One vector is turned by the same rotation once a tick. Each row is the vector after some number of ticks, and that number follows the row.
The counts run from 0 to 234.
[ -1  18  -1 -10  -8  11 -32   2   1   0  -7  -7   2  15  -6   2 -16   1
 -14   2   7   3 -14  -8  -4 -10  -9  -1  -9  23   3  21  -1 -21 -24   7] : 142
[ 22 -12  16  12 -14 -15   9   5 -12   0  -5  -4   5 -16  10  19 -12  -9
  22  14   9 -20   4  -7   0  10  16  16   2 -10   8  -4  -8  16   3  -2] : 41
[ -9   5   3 -10  -6   7 -25   8   5  16  16  12  24   3  17  18  -8 -13
   6  25  17 -19   2  -6  -9   2   8   7  -3  10   8  11 -13   3   1  -3] : 51
[-16  -3  -1   5  -5   8  19  14  -4  -9   1  -6   6   1 -25   3   4  -8
  15   9 -14  -4  27   8 -12 -13  -8  -2   8  -7  21   8  23  14 -10  11] : 102
[ -1   0  18  -6  23   5  -8  13 -12  12 -10   2   1  11  12  -4   4 -23
   7   0  -3  10  13   8  -9  -4 -14  -6  -2  -4  -1 -16 -17  35  -4  12] : 76
[ -1  11   6  17  -6  -2  10 -20   4  -6   2   4   3   4   2  31   3  -6
  -7  -3 -11  -4  13   1  13   5   8  20 -17  -7 -23 -16  -7  -9  17 -21] : 210
[  2  19   1  -6  -9  11 -31  -1   2  -3  -6  -6   0  16  -5   1 -16   3
 -16   0   8   3 -16  -9  -3  -8 -12   0  -9  20   2  19  -1 -24 -22   6] : 143
[ -5   7   3   9  -3 -13  18  -8  -5   0  -1   2   1   4  -2  11   3   2
 -27  12   5   3  23  25 -18 -12 -14   0  -7 -21 -18   2  10 -21   8   4] : 91
[ -1  16  -5  13  -2  21 -12   1  21   5   4   5  14   5  18   8  -4 -11
  -7  -7 -10   2   5   4   1  -2  13  26  -5  -2 -15 -17 -23 -20  17  -7] : 203
[ 24 -11  13  23 -25 -11  14  -7 -16  -6 -12  -4   2  -9  14   9 -10   4
  12   0   4 -15 -11   0   1  12   6  23   4 -18  -4 -11  -6  -3   4  -2] : 36
[ -7   1   0   6 -27  42 -10   2 -11   7 -10 -17  19   9  10 -13   6   4
   5  -9   6  -1 -11   7  -6  -4  -1   2  -1  19   9   3  -5  -3  -4 -14] : 23
[  7  -1   5   3  -1  18   1  27  -3   8  -4  -6  10  -1 -14 -11  -7 -28
  30  -5 -15 -20   2  -6   3  -8   4   8   6   2  10  -9  -7   5  15  13] : 192
[ -6   2  22  -1  -5   4  17 -18 -10   1   1 -12   8   6 -11  29   4 -14
  17   4 -12 -11  17  -2   4   1  -2  -2 -18  12  -2  -3   0  26  -1 -20] : 218
[  4  -7   5  16  -9   4   8   5 -12 -11 -15 -16  -7   2 -32  18  16  -9
   0   6   7   1  22  -2  20   6  10  -6 -12   1   3   0   4  -7  18 -19] : 10
[ 20 -11  15   9 -11 -14   6   8 -10   3  -4  -4   6 -16  10  20 -13 -12
  23  17   9 -21   5  -7   1  10  17  14   3  -7   9  -3  -9  18   1  -1] : 42
[  0   3  14  -7  22   8 -10  13  -7  16  -8   1   3   9  20  -5   4 -21
   0   2   0  14  15  15 -15  -8 -11  -6  -1  -3  -3 -14 -19  28  -5  10] : 78
[-20   5 -18   0  -5  28  -8   9  11  -3  -4   2  11   7   9 -10   5  -2
  10  -3 -17  11   7  13 -13 -13   1  14  18  -2  22   5   7   1 -24  10] : 110
[ -7  -6   2   5 -17  32  -3  11 -15   0 -12 -22  11   5 -16   1  14  -8
  12   0   7  -3  11   0   8  -2   4 -10  -7  23  17   5   2  11   2 -19] : 17
[ -8  -3  20   8   4 -11   0  -5 -21  -8   1  22  -4  24  -9   9   7 -11
   9  -1 -12  -8  -7 -11  10   7 -26   4  -6 -18 -11 -17   0  16   5   8] : 67
[  5   3   3   3   2  24  -6  28   4  11  -2  -5  14   0  -5 -11  -8 -28
  26  -5 -14 -14   3  -5   0  -9   8  12   6   5  10 -10 -14   4  14  12] : 194
[  0  12   5  17  -6   1   6 -19   6  -6   2   4   4   5   5  29   2  -6
  -9  -3 -11  -3  12   3  12   4   9  21 -15  -8 -23 -16  -9 -13  18 -19] : 209
[ -1  16  -2  16  -4  14  -8  -6  16   0   3   7  10   6  15  15  -3  -8
 -10  -5 -10   1   7   5   5   1  13  27  -8  -5 -20 -18 -19 -21  17 -12] : 205
[  7   2 -18   7  -4 -19   3 -19  -4 -13 -21   8 -15  -2   9  15   6   2
   1  -2 -15   7   2   8  13  -1  18  26   2 -17  -8  -3   7 -15 -20   1] : 122
[ -2   6  15  10  -5  -4  18 -22  -7  -7   1  -5   3   3  -9  35   5 -10
   6   2 -12  -9  17  -2  12   5   4   8 -19   1 -14 -10   0   8  10 -23] : 214
[  9  -2   2  19  -5  -3   2   0  -3 -12 -17  -9 -13   3 -25  17  14  -5
 -13   5   9   6  16   1  17   7  11   2 -10 -10  -8  -3  -3 -27  22 -14] : 6
[ 12   0 -15   5  -2 -25   7 -18  -9 -13 -22   5 -17  -5   2  20   7  -3
   4   1 -13   5   7   4  16  -1  21  21  -1 -12  -7  -1   8  -8 -21   1] : 124
[ 10  11  12  17  -9  -1 -17  -2  -6 -23 -10  -1 -17  13 -11   6 -16  10
 -14 -11   6   6 -18 -12  10   7 -25   3   0  -9  -1   2   5 -25  -8   3] : 150
[  2   9 -12  -7   3  19 -20   4 -11  15  -1  -5   2 -11  28  -1   5 -11
  -5   1  27  -4  -2  21   3  -2  -4 -17   4   1   5   7   2 -22  10 -16] : 171
[  1  18  -1 -13  -7  10 -31   3   2   2  -8  -8   3  13  -7   3 -14  -2
 -11   4   7   3 -11  -8  -4 -11  -5  -3 -10  26   5  23  -2 -16 -25   6] : 141
[  8  -3   1   7 -14  -5  16   0 -25   2  -2   0   0  -4 -16  -4   3 -14
  14  -1  -1 -32  -9   4  12  -5 -10  -2  -1 -14  -7  -1  16 -26  24   3] : 183
[  4   5  -9   1 -12   1   2  -9 -21   7   0   2   1  -4   5  -2   6  -7
  -3   0  13 -23 -13  17   7  -4 -11  -7  -2 -10 -12   5  15 -41  22  -7] : 178
[  4   0   2  17 -33  26  -3 -10 -12   2 -11  -8  14   7  22 -12  -1  13
   0 -13   4  -3 -23   9  -7   1  -4  16   2   1  -4  -5  -7 -17  -3  -8] : 28
[-18   9   6   1 -10   0 -19 -12  -4   1  18  29  14  24   7  13   1   0
  -7  11   4 -16 -14  -9   1   5 -18  10 -10  -8 -12   1  -1 -16   8  -1] : 59
[ 11   3  -2  14   0   1  -9  -1   8  -4 -18  -6 -12   7 -12   7  10  -4
 -20   2   9  13   7   5   9   2  10   8  -3 -14 -11  -2 -14 -41  20  -6] : 2
[-19  10   2  -5 -10   6 -26  -6   2   8  20  24  20  17  13  15  -2  -5
  -6  18  10 -17 -10  -7  -5   3  -9   9  -7   1  -6   6  -6 -14   5  -2] : 56
[ 11   1  -1  18  -3  -1  -3  -1   3  -8 -18  -7 -14   5 -18  13  11  -4
 -17   3   9  11  11   3  15   5  11   6  -6 -14 -10  -3 -10 -35  23 -10] : 4
[ -5   4  20   2  -5   1  18 -20 -10  -2   1 -11   6   4 -12  32   5 -12
  14   3 -13 -11  17  -3   7   2   0   1 -19   9  -4  -6   1  22   2 -21] : 217
[  7   2   0  -3  14  19 -22  16 -10   7  -8 -12  -6 -16  23   4   2 -17
   7   0  25   4   7  13   8   4  -2 -20   9   1  20   2  -1   5   3 -16] : 166
[-11   8  22 -11  -8  24  -3 -19   3  14   0 -12  18  17  12   0  -5   1
   7   0  -6   0 -10   8 -28  -6 -18   1  -1  11   7   7 -13   8 -18  -3] : 228
[-16  10   1  -8  -9   8 -28  -1   4  13  19  20  24  13  16  17  -5  -7
  -3  21  14 -17  -5  -7  -7   2  -1   8  -6   6  -1  10 -10  -9   3  -3] : 54
[  0  14  -5   9   0  26 -16  10  21   8   2   2  15   4  17   1  -7 -15
  -1  -8 -11   0   4   3  -1  -5  13  24   0   1  -8 -15 -24 -15  15  -1] : 201
[ -9   8  22  -7 -10  21  -4 -21   6  12  -1  -7  16  17  16  -2  -7   6
   2   0  -5   2 -15   9 -30  -5 -20   5   3   3   4   5 -14  -2 -16   1] : 230
